Each row is where one point has got to under a steady rotation. How many steps took it there?
The counts run from 0 to 679.
[ 99 150 172 125 129  95 103 127 132 164  75 130 131 150 132 144  96 129
 125 129  58 118  72 137 139 103  76 160 139 117 103 119 101 113 140 132
 156 113 120 124  89]
103
[114 151 196 160 147 151  80 150 136 140 119  87 118 147 124 117 107 104
 159 125  85 143  97 171 156 113 111 123 131 141 118 154 108 113 132 126
 125  92  92 104  78]
418
[ 72 154 110 129 109 125  97  97  88 136  98 167 169 156 108 150 116 143
  99 158 101 101 131 153 135 107 109 150 130 132  79  86 153 140  98 102
 134 101 134 132 110]
608
[109 162 105 164 118 174  87 122 119 118  93  94 162 118 136 136 109 106
 154 146  88 100  74 146 187 151 112 174 118 113 136 160 132 122 117 108
 119 121 117 118 100]
510
[137 132 135 134 112 146 116  90 112 131  72 106 179 111 151 167 139 116
 153  91 114 111 102 146 162 142  81 147 136 138 103 142 154 135 133 111
 148 131 116 104  48]
187
[100 167 180 162 127 142 105 140 119 168 118 122 146 161 114 118 118  89
 121 125 111 126 109 155 135 108  95 161 173 134  82 143 117 123 101 137
 167 114  91 137  78]
398
[ 93 132 111 153 114 102  87 132  87 153  73 156 168 176 112 121 128 123
 127 156 107  97  99 160 138 134  71 144 133 144  99  96 119 130 117 116
 118 118 133 167 118]
61
[114 133  98 162 101 154 106 122  95  98  95 120 149 153 120 118 158 169
 129 148  97 123 103 156 171  96  92 142 145 107 107 171 149 158  78 100
 119 139  85 120 119]
219
[121 175 146 157 118 113  77  95  93 116  79  74 133 165 149 155 122 150
 154 122 105 154 118 151 132 134 113 117 104 146  97 131 140 132 160 116
 140  85 108 147  99]
369
[ 99 164 138  98 102 160 104 107 112 118 102 163 172 144 104 130 106 171
  91 163  98 121 133 133 176  88 106 129 134 129  98 160 134 167  99 107
 153 116 120 109  93]
240
[102 180 133 145 117 146 106 102 110 109  94  96 174 154 114 154 138  80
 146 129 119 153 104 156 182 159 100 150 111 151 100 123 124 134 148 124
 147  95 111 152  89]
349
[ 97 150 104 144 108 140 106 107 120 159  93 136 146 178 142 108 109 132
 111 108 113 121  92 129 117 142  61 172 160 132  58 124 111 135 131 168
 144 139 107 146 111]
86
[ 89 157 144 159  93 183  72 141 139 123 102 116 125 147  91 122 108 133
 113 177  81 118 154 147 133 121 146 149 116 140 103 132 133 120  97 113
 135  90  90 119  91]
602
[ 87 134  83 116 127 151 110  72 141 118 111 103 115 135 133 139 172 145
 142 119  81 127  88 168 155 134  74 149 125 113  79 149 144 138 156 110
 120 146  94 134 101]
269
[115 128 152 106 122 165  87 158 125 153  88 170 120 148 140 120 102 124
 104 158 107  97  84 158 152 144  73 144 146 156 121 157 113 162 102 143
 136 137 146  85  86]
172
[107 155 172 153 124 157  91  91  79 128 113 115 134 160 158 123  80 113
 129 132 134 142 150 165 122 150 102 140 120 151  83 146 118 122 158 146
 127 119 123 109  55]
392
[109 166 150 111  97 152 105 100 117 101 103 139 159 148 108 141 129 165
  98 154  92 134 123 147 169  83 109 136 145 120 102 159 141 177  92 114
 176 116 106 108  85]
239
[129 138  94 119  83 155  99 135 132 104  61 103 125 159 149 146 143 160
 127 150  96 113  71 145 180 133  82 144 105 139 116 163 148 143 115 127
 119 137 114 100 129]
513
[117 122 138 179 139 177  63 131 114 130 125 108 141 155 144  91 119 109
 166 114 127 102  93 168 137 174  85 136 101 151 105 147 118 102 130 134
  96 119 114  90 123]
435
[114 151 110 123 127 156  87 122  95 130 102 145  94 148 153 127 132 171
 106 177 129 111  96 177 163 136  81 121 144 146 115 179 156 165 101  91
 130 134 119 121 107]
537
[ 92 121 143 151 142 125  81 152 119 135  98 132 106 175 109 130 173  95
 130 172 102 128  97 209 142 143  74 136 138 149 126 117 112 147 117 133
 130 114 119 139 105]
356
[122 130 161 167 109 113  99 111  81 111  86 127 192 154  93 128 161 112
 151 130 117 133 135 189 141 126  82 130 108 140  97 132 121 131 139 106
 132 132  98 153  94]
666
[ 92 133 141 121 134 109 107 136 131 147  62 162 115 163  97 148 119 100
 120 169  67 118  96 172 146 138  78 153  96 137 119  92  93 145 152 124
 135 120 135 124 112]
650
[ 95 181 131 141 144 112  91 106  87 159 105 115 116 161 146 110  94 146
 129 147  89 138  88 146 140 116  73 138 158 113 100 149 101 142 138 117
 134 110 114 176 105]
83
[111 154 141 124 119 161 127  82  95 130  92 102 117 131 153 165 120 142
 120 136 118 130 125 160 158 135 102 146 122 136  87 169 169 139 139  91
 130 123  94  93  49]
554
[121 131 174 149 122 136  71 149 129 133  76 133 149 153 117 131  79 116
 143 148  70 105  82 156 155 131  92 156  93 132 143 128  78 114 142 139
 136 112 131  94 116]
122
[ 87 143 156 132 135 167  92 122 123 143 117 129 108 115 124 136 140 118
 135 161  93  95 129 187 158 134 123 149  95 145  99 152 154  87 130  90
 112 112  99  99  68]
578
[163 123 159 156  97 125 105 137  83 121  62 135 136 169 129 122  91 171
 130 143 111 121 120 150 145 115  76 117 122 145 117 167 110 174 112 124
 138 153 106  95 104]
463
[150 116 157 182 131 144 108 142 117 154  91  99 133 177 109 123 115 105
 146 100 131 134 119 161 128 147  81 105 157 159  93 120 125 176 118 128
 136 117  93  96  71]
94
[114 106 149 115 104 162  54 109 158 128 110 126 165  99 122 122 131 159
 152 106  68 101 125 150 149 126  91  91 130 149 125 148 120 136 128 127
 142  95 131 107  66]
501
[133 131 131 144 108 138 107  99 124 150  62 102 177 117 140 161 118 134
 146  88 103  93 102 117 156 144  91 137 135 137  97 128 156 125 141 106
 131 111 118  96  56]
186
[ 77 145 159 149 154 154  63 104 125 116 137 102 148 153 107 135 156 105
 151 115 109 131 104 190 135 125 111 104 127 151  80 104 147 123 125 118
 134  66 118 115 105]
660
[ 74 163 134 128 115 161 116 108 116 139 121  96 158 153 150 120 113 101
 128 110  81 138  85 133 164 112  84 168 148 121  88 132 112 107 135 171
 127 103 121 128  72]
106
[107 112 151 143  99 137  64 137 123 167 104 142 122 148 149 118 103 148
 110 134  93  94 107 147  95 113  88 128 175 146 106 124 138 132  86 149
 145 114 136 106  68]
154
[ 87 126 107 137 147 106  86 128 120 149  87 133 122 167  97 123 108 135
 139 146  73 123  99 155 158 142  77  90 101 139 101  97 104 147 160 113
  89  89 135 125 121]
41
[121 105 113 171 136 154 109  90 105 138  95 137 129 143 115 133  77 147
 119 120  97  97 116 149 123 116 106 150 127 101  80 105 151 143 114  82
 119 135  93  49 102]
547
[ 52 159  99 118 101 178  71  95 123 107 125 123 144 157 129 133 136 151
 111 151  96 109 124 155 133 136 117 152 108 140  66 120 156 103 122 141
 125 103 131 125 125]
291
[ 91 139 164 112 123 181  84 116 136 143 110 147 121 118 121 143 131 121
 121 166  98  92 134 179 146 146 113 148  77 160 101 153 143  91 141 108
 116 121 120  92  72]
577
[121 171 132 136 115 124  85  72 107 124  76 127 161 146 109 168 110 144
 121 131 112 141 128 152 120 150  97 131 134 139  84 112 144 179 142  99
 185 110 119 148 105]
3
